One turn moves every row onto another: examples first, then more rows asked
q_112: +1.28,+0.89,+4.00,-0.82,-1.42,-0.03,-0.47,-0.13,+2.08,-1.47,+0.28,+1.36,-0.26,-0.58,+0.68,-0.13
q_756: +0.02,-0.15,+1.74,+2.36,-0.33,+1.08,-1.35,-1.26,-1.95,-1.03,+0.30,+0.79,-0.14,+0.18,+0.73,+2.18
q_187: +2.06,-0.62,+2.03,+0.07,+1.77,-0.77,+1.36,+2.17,+0.95,+0.18,+2.78,-1.18,-1.71,+1.07,-0.88,+0.47
q_871: +1.95,-0.03,+0.13,-0.97,+1.62,-0.15,+1.84,-1.63,+0.36,-0.54,+2.94,+1.30,-0.79,+1.95,-0.97,-0.48
q_96: +0.12,+0.02,+2.63,-0.29,+1.85,-0.80,+0.05,+1.09,+1.21,-0.44,+2.06,+1.82,+0.63,+2.23,-0.57,-1.22
q_333: -1.85,-0.44,+1.88,+0.63,-1.19,+1.47,-1.36,+2.81,+1.58,-1.39,-1.59,+0.40,+0.60,+0.54,-0.21,-1.97
q_983: +0.68,+0.62,+1.71,+2.12,+1.25,-0.78,-0.53,-0.82,+1.30,-2.15,+3.20,+0.99,-1.59,+1.00,-0.61,+1.07
q_601: +0.95,+1.24,-1.89,+0.43,-0.94,+1.80,+0.63,+0.90,+1.35,+1.63,+0.41,-3.13,-0.01,-1.88,-1.19,+1.47
q_524: -0.39,+0.53,-1.61,+1.96,-0.93,+0.15,-0.46,-1.68,+1.23,-2.50,+0.31,-1.16,-2.86,-1.37,+0.32,+0.38
q_38: +0.58,+1.40,-2.26,-0.37,+1.58,+2.18,+0.45,+1.53,+2.04,-3.43,+0.42,-0.66,-0.92,+0.61,+0.34,+0.85
q_806: -0.50,-1.85,+2.17,-1.32,+0.50,-0.43,-1.40,-0.51,-0.23,+1.31,-0.25,+1.55,+1.27,+0.60,+1.09,+0.61
q_629: +0.59,+0.73,+1.10,+0.15,-3.26,+0.00,-1.34,+1.28,+1.46,+2.28,+1.58,+1.10,-1.07,-1.48,+0.30,+0.24
q_3: +0.71,-0.43,-1.07,+2.17,-1.55,+1.30,+1.79,+1.36,-0.08,+1.86,-1.32,-2.42,+1.48,+0.56,-0.66,+0.43
q_864: +1.35,+0.94,+0.46,-2.07,+1.03,-0.28,+2.34,-0.72,+0.91,-0.53,-1.11,+3.68,-1.90,-1.03,+0.15,-0.73
q_495: +2.37,+0.26,-0.73,-3.36,-0.51,-0.79,+0.34,+0.97,+0.76,+0.19,-2.08,+0.23,-0.66,+2.04,-1.23,-1.39
q_213: -3.12,+0.57,-0.20,+1.80,+0.65,+0.80,-0.25,-0.27,-0.67,+1.64,-1.03,-0.23,-1.10,-1.53,-2.48,+0.37
q_223: +1.87,-1.04,+1.68,+0.05,+2.25,-0.24,+1.12,+2.24,+0.84,-0.30,+3.17,-0.38,-2.31,+0.85,-0.54,+0.94
q_230: +0.26,-0.07,+0.69,-0.50,+1.60,-0.42,+1.00,-1.92,+0.18,-2.69,+0.43,+1.76,-1.73,-1.51,+1.86,+1.20
q_582: -2.55,+0.00,-0.16,-0.65,-0.21,+1.68,+0.10,+0.37,+0.29,+2.86,-0.58,+1.01,-0.79,-0.91,-2.74,-0.54
q_385: -0.24,-1.11,-0.39,+1.63,-0.70,-1.44,+0.06,+1.85,+1.45,-2.04,-3.48,-0.55,-0.72,+0.33,-1.67,+1.79
q_747: +1.00,+2.08,-1.39,-0.87,+0.86,+0.29,+1.59,+1.20,+1.76,-2.46,-0.03,-2.71,+0.28,+1.42,-0.29,-1.74
q_285: +0.65,-1.95,-2.42,-1.90,-0.08,+0.79,+2.48,-1.21,+0.73,+0.19,-0.91,-0.13,+0.34,+1.12,-0.54,-1.89
q_933: -1.67,-1.12,-2.74,+0.93,+2.02,+0.29,+0.65,+1.49,-0.40,+1.20,-0.82,-0.81,-0.96,-1.62,+1.78,+1.26
q_471: -1.24,+0.16,-0.96,+0.83,-0.65,+1.07,+0.87,-1.68,+0.15,+2.58,-0.46,-0.46,-0.71,-0.62,-3.52,+0.50
q_226: -0.74,+0.06,-0.91,-2.81,+0.08,-1.96,+0.68,+2.37,-0.26,-0.67,-2.43,+0.52,-1.83,-0.63,-0.04,-2.18
q_22: -1.64,+0.32,+1.83,+0.55,-1.37,+0.94,-1.03,+3.62,+1.36,-0.93,-1.69,+0.49,+0.26,-0.15,-0.04,-0.78
q_46: -1.14,-0.67,-2.57,+0.77,+1.58,-0.82,+0.59,+0.11,-1.64,+0.65,+0.60,+1.61,-1.41,-1.28,+1.51,+1.10
q_505: +1.95,-0.74,+1.38,+0.59,+2.55,-0.35,+2.00,+2.26,-0.08,-0.59,+2.66,-0.93,-1.78,+1.06,-0.52,+0.50
q_403: -0.22,+0.72,-2.12,+1.62,-1.08,-0.15,+0.39,-1.26,+0.57,-2.32,+0.04,-1.50,-3.15,-2.14,+0.13,+1.06
q_540: +0.70,-0.66,-0.14,+2.40,-0.90,-0.67,+2.02,+0.29,-1.00,+1.41,-0.79,-0.46,+2.10,+1.64,-0.92,+0.17
q_996: +2.60,+1.12,-1.73,-0.95,-3.25,+1.33,+1.43,+0.78,-0.06,-1.11,-1.23,+0.47,-2.72,-0.16,-1.42,+0.50
q_516: +2.22,+1.41,-2.17,+0.95,-0.11,-0.32,+0.40,-0.79,-0.92,-2.73,-1.48,-0.74,-2.77,+0.79,-1.24,+1.22
q_609: +0.87,-1.51,-2.27,-2.44,-0.64,+0.60,+2.96,-0.45,+0.92,+0.61,-1.60,-0.24,+0.36,+0.76,-0.68,-1.18
q_21: +2.40,+1.86,+1.34,+1.37,-1.28,-0.87,+1.26,-1.66,+2.13,-1.22,-1.13,+1.56,-1.92,-0.48,-1.32,+0.93
q_560: -1.13,+0.42,-1.43,+1.41,+1.28,+0.90,+0.29,+2.66,+0.27,+0.98,-0.82,-2.92,+1.23,-1.33,-0.87,+1.38
q_215: -0.04,+0.92,-0.32,-0.59,-2.30,+1.15,-0.75,+2.17,+1.43,+2.68,+0.23,-1.14,-1.63,-2.12,+0.90,-0.21
q_999: +1.81,-0.73,+1.82,-0.20,+0.56,-0.18,+2.96,-1.51,-0.04,-1.72,-1.20,+0.60,+1.79,+1.51,+0.21,-0.61
q_744: +0.65,+0.67,-0.41,-1.55,+0.33,+0.09,-0.54,+1.58,+4.78,-1.66,+0.12,-1.70,-0.12,+0.66,-0.07,+0.02
q_556: +1.40,+0.35,+0.89,-0.98,-0.83,-0.45,+0.52,-3.25,-1.69,+1.24,+0.83,-0.15,-0.39,+0.44,+0.50,-0.11
q_824: +0.01,+0.76,+2.15,+1.46,+1.98,-1.48,+1.42,+0.73,+0.92,-1.54,-2.54,+2.16,+0.21,+0.21,-0.84,-0.55
q_405: -0.58,+0.37,-2.49,-1.86,+1.00,+1.34,+0.42,+2.21,+0.88,+2.19,-0.06,-1.71,+0.20,-2.00,-0.29,+0.24
q_839: -0.26,+0.53,+0.88,+0.14,+0.59,-0.32,-2.65,+2.91,+1.32,-2.05,-2.29,+0.93,-1.77,+0.54,-0.40,+0.60

q_839 -> q_495
q_756 -> q_806
Now find these:
q_215 -> q_3
q_747 -> q_38
q_996 -> q_385
q_230 -> q_112
q_629 -> q_540
q_582 -> q_471
q_609 -> q_403
q_96 -> q_871
q_601 -> q_560
q_524 -> q_333
q_223 -> q_187
q_824 -> q_864

One turn moves every row onto another: examples first, then more rows asked
q_972: -3.19,-1.05,+0.69,+0.58,+0.10,+1.62,+1.99,+1.58,-0.66,-0.95,+1.47,+1.39,+1.56
q_591: -1.87,-2.78,+1.05,-2.10,-0.86,+0.29,-0.53,+1.60,-0.90,+0.01,+0.31,-0.12,+1.04
q_293: +2.63,+0.59,+0.13,+1.81,+2.64,-0.19,+0.07,+1.81,+0.79,-2.08,-1.91,+1.58,+1.06
q_305: +1.08,-2.13,+1.02,-0.22,-2.13,+2.54,+0.03,-0.09,+0.83,+1.18,+1.25,+1.07,+0.36
q_318: -2.93,-1.69,+0.19,-0.29,+0.10,+1.92,+1.62,+0.42,-2.26,-1.20,+1.20,+1.15,+1.97
q_478: -3.05,-1.16,+0.49,-0.58,+0.15,+0.91,+1.81,+0.79,-1.67,-1.78,+1.61,+0.41,+1.72
q_476: +3.44,+0.25,-3.18,-0.18,-0.18,+0.21,-0.69,+0.26,-1.32,-0.02,-1.25,+1.18,+1.14
q_18: +2.19,-1.36,+0.19,-1.18,-0.20,-2.09,-0.60,-0.60,-1.70,+0.64,+0.16,+0.48,-1.99
q_626: +3.81,+0.47,-2.47,-0.54,-0.38,+0.01,+0.38,-0.10,+0.08,+0.39,-1.08,+1.47,+0.95
q_790: +1.07,-1.29,-0.78,+0.55,-1.64,+3.01,+0.74,+2.57,+0.80,-0.08,+1.61,+0.54,+1.31
q_227: +1.69,-1.60,-0.74,+0.96,-0.39,+3.62,+0.19,+2.29,+0.68,-1.44,+0.99,+0.32,+2.10
q_480: +1.82,-0.65,+0.35,-0.14,-0.16,-1.54,-0.42,-1.73,-1.94,+0.76,+0.11,+1.37,-2.36
q_722: -0.16,-2.38,+0.94,-0.22,-2.28,+1.44,-0.05,+1.35,+0.47,+1.29,+1.82,+0.41,-0.31
q_705: -0.64,-2.31,-1.45,+0.89,+1.09,-2.26,-0.93,+0.01,-3.88,-1.00,-0.50,+0.38,+0.74
q_635: -0.45,-0.55,+1.05,+1.11,+0.60,+2.41,+1.36,+3.46,+1.01,-1.80,+1.56,+0.70,+0.74
q_553: -0.83,+0.69,-0.51,+3.42,+1.76,-0.64,+1.11,-1.25,-1.91,-1.42,-0.43,+3.04,+0.74
q_904: -0.62,-0.30,+0.28,+2.93,+2.19,-1.38,+1.57,-1.18,-1.47,-1.80,-0.53,+2.45,+1.05
q_634: -0.38,+0.66,-0.91,+2.75,+1.62,-0.47,+1.34,-1.83,-1.76,-1.28,-0.96,+2.74,+1.38
q_434: +3.44,+0.47,-2.82,-0.15,-0.33,+0.49,-0.56,+0.96,-0.79,-0.04,-1.76,+1.81,+0.59
q_630: +1.71,-1.49,-0.38,+1.64,-0.68,+2.78,+0.31,+1.78,+1.61,-1.04,+1.26,-0.11,+2.17
q_937: -0.40,-1.93,-0.83,+1.09,+1.71,-1.90,-1.98,+1.02,-3.43,-1.54,-1.48,+0.40,+0.21
q_463: -0.69,-0.88,+2.03,+0.95,+1.56,+2.56,+1.54,+1.83,+0.02,-2.66,+1.65,+1.10,+0.33
q_503: +3.09,+0.72,-3.15,-0.18,-0.44,+0.42,-0.69,+0.14,-0.67,+0.42,-1.39,+1.81,+0.91
q_424: -0.56,-2.18,-0.89,+1.32,+1.16,-1.87,-1.52,+0.79,-3.92,-1.07,-1.15,+0.87,-0.69
q_745: -0.69,+0.26,-0.68,+3.25,+1.59,-0.58,+1.09,-1.00,-2.08,-1.44,-1.19,+3.16,+1.05
q_666: -0.64,-1.42,-1.49,+1.25,+1.24,-1.93,-1.54,+0.83,-3.97,-1.29,-0.92,+0.66,-0.12
q_83: -2.80,-3.00,+0.62,-0.37,-1.04,+0.94,-0.55,+2.45,-1.27,+0.14,+0.90,+0.14,+0.90
q_190: +2.18,+1.13,+0.42,+2.13,+2.33,-0.17,-0.88,+1.86,+0.51,-1.83,-2.02,+2.08,-0.11
q_758: +1.92,-0.86,-0.51,-0.36,-0.72,-1.32,-0.49,-1.22,-2.10,+0.88,-0.16,+1.60,-2.86
q_116: -1.39,-3.34,+1.53,-1.64,-0.57,+1.26,-1.39,+1.71,-1.04,+0.14,+0.15,+0.10,+0.50
q_169: +0.47,-2.20,+0.96,-0.67,-2.26,+1.56,-0.38,+0.33,+1.48,+1.02,+0.69,+0.55,+0.66
q_752: +2.11,+1.04,+0.65,+1.98,+2.34,+0.19,+0.00,+1.65,+0.46,-1.88,-2.07,+2.76,-0.42
q_356: +2.62,+0.96,+0.79,+1.47,+2.63,-0.36,-0.53,+1.44,+0.55,-1.84,-1.81,+1.88,-0.63
q_65: -0.44,-0.79,+1.30,+1.56,+1.15,+1.78,+1.74,+2.07,+0.43,-2.95,+2.13,+0.08,+0.82
q_538: +1.49,-0.38,+0.10,-0.64,-0.18,-1.62,-1.01,-0.90,-2.09,+0.72,+0.10,+1.47,-2.71

q_116 -> q_318
q_634 -> q_356
q_503 -> q_538
Now find these:
q_626 -> q_18
q_790 -> q_722
q_65 -> q_630
q_745 -> q_752

One turn moves every row onto another: examples first, then more rows asked
q_432: -0.05,-0.19,-1.74,+0.00,-2.54,-3.10,-0.18,+0.24,-2.49,+0.00,-1.46,+0.88,+0.73
q_861: +1.02,-0.54,-0.43,-2.47,+1.10,+2.00,+1.19,-0.04,-0.98,-0.51,+0.35,+0.82,-2.33
q_624: +2.76,-0.10,-3.28,+0.23,-0.40,+1.84,-0.22,+0.22,-0.18,-0.35,-1.13,-0.30,+0.20
q_753: -2.28,+1.33,-1.38,-0.65,-1.05,+1.13,-0.28,-0.58,-2.51,-0.37,-0.96,-0.68,-0.94
q_34: +2.41,+0.95,-2.54,+2.73,-0.56,+0.79,-0.61,+0.73,-1.48,-0.65,+0.55,-1.91,-1.13
q_56: +2.09,-0.89,+1.97,+1.65,+0.49,-0.69,-2.13,+2.00,-0.54,-1.65,+0.68,+2.08,-0.99
q_574: +0.41,+0.15,-0.87,-1.23,+2.37,-2.09,+0.03,-0.47,+0.51,+1.51,+2.12,-0.87,+1.02
q_507: +0.69,+1.40,-0.03,+2.17,+0.41,-1.20,+2.50,+3.18,-0.37,-0.68,-0.29,-1.46,-0.40
q_617: +1.23,-0.52,+0.29,-1.43,-0.31,-1.18,-2.41,+0.04,+2.93,-0.11,+0.13,-1.24,+0.06
q_354: -0.92,+0.03,+0.21,-0.32,-2.93,+0.67,+0.96,+0.43,-1.58,+1.74,+0.74,+1.45,+1.85
q_75: +0.31,-1.04,+1.60,+1.27,-0.83,-0.97,-3.06,+0.04,-0.98,-1.81,+2.62,+0.23,+0.14
q_908: -1.09,-0.81,+0.63,+4.20,+0.25,-0.44,+0.18,+0.20,-0.42,+1.83,-0.38,+0.42,-0.83
q_700: -0.09,-1.89,-0.01,-0.71,-2.31,-1.09,-1.46,-0.56,+1.45,-1.11,+0.24,-2.06,-1.64
q_890: +1.43,+0.91,+0.87,-1.40,-0.10,+0.31,+0.09,-0.72,-0.84,-0.67,+0.38,+3.52,-2.31
q_964: -0.49,+1.74,+2.68,+1.62,-0.58,+0.36,+2.36,+0.97,+0.21,-0.95,-0.71,-0.91,-0.83
q_750: +1.07,+1.06,+0.09,+1.53,-0.57,-0.76,-0.69,+0.51,-0.47,+3.70,+2.80,+0.74,+0.08
q_962: +2.20,-3.35,-1.20,+0.30,-0.36,-0.65,-0.06,+0.78,+0.80,+1.05,+2.51,+0.12,-0.73
q_278: -0.35,+0.48,-2.01,+2.91,-1.06,+0.01,+0.16,-0.58,-3.08,-1.54,-0.08,-1.11,+0.03
q_135: +3.49,-0.07,+1.61,-1.13,+0.46,+0.83,+1.20,+0.42,-0.96,+0.33,-0.73,+0.46,+1.94
q_709: -0.62,-0.70,-0.17,+2.42,+0.31,+1.01,+0.67,+1.97,-2.38,+0.85,+1.35,+2.25,-1.28
q_429: +2.26,+1.95,-0.19,-0.77,-1.29,-2.15,-3.32,+0.73,-1.25,+0.45,-0.22,+0.65,-1.36
q_10: +1.75,-1.41,-2.38,+0.44,-0.54,-1.91,+2.74,+0.11,-0.66,+0.18,+1.92,-1.21,-0.72
q_935: +3.01,-0.81,+1.15,+0.06,+0.15,-0.64,-0.70,+3.30,-0.21,+0.54,+2.41,+1.62,-0.71
q_231: +0.65,-0.17,+0.51,+0.35,+2.14,-2.70,-0.27,-0.30,-1.05,+0.64,-2.46,+0.55,+1.55
q_785: -3.41,+0.52,+0.07,-1.43,-0.48,-0.04,-1.16,+0.22,-0.03,-0.92,+0.98,+0.19,+0.55
q_736: +0.83,-1.63,-0.41,-0.62,-0.47,+2.05,+1.82,+0.46,-2.89,+1.41,+0.69,+0.40,-1.80
q_443: -1.06,+2.44,+1.51,+1.13,+0.09,-1.86,+0.54,-0.83,+0.75,-1.30,-1.76,-0.20,-0.76
q_297: -1.30,-1.48,+1.72,+0.01,-0.76,-0.72,+0.03,-0.16,+0.24,+1.21,-0.32,-3.04,-1.97
q_875: +1.51,+2.77,+0.24,+1.00,-1.07,-2.15,-2.00,-0.02,-0.83,-1.57,-1.26,-1.55,+0.61
q_465: +2.59,+0.00,+2.63,-1.35,+0.27,-1.69,+1.16,-0.08,+1.89,+0.04,-0.30,-0.23,+0.25

q_624 -> q_75
q_231 -> q_354
Now find these:
q_34 -> q_56
q_443 -> q_736
q_908 -> q_135
q_962 -> q_875

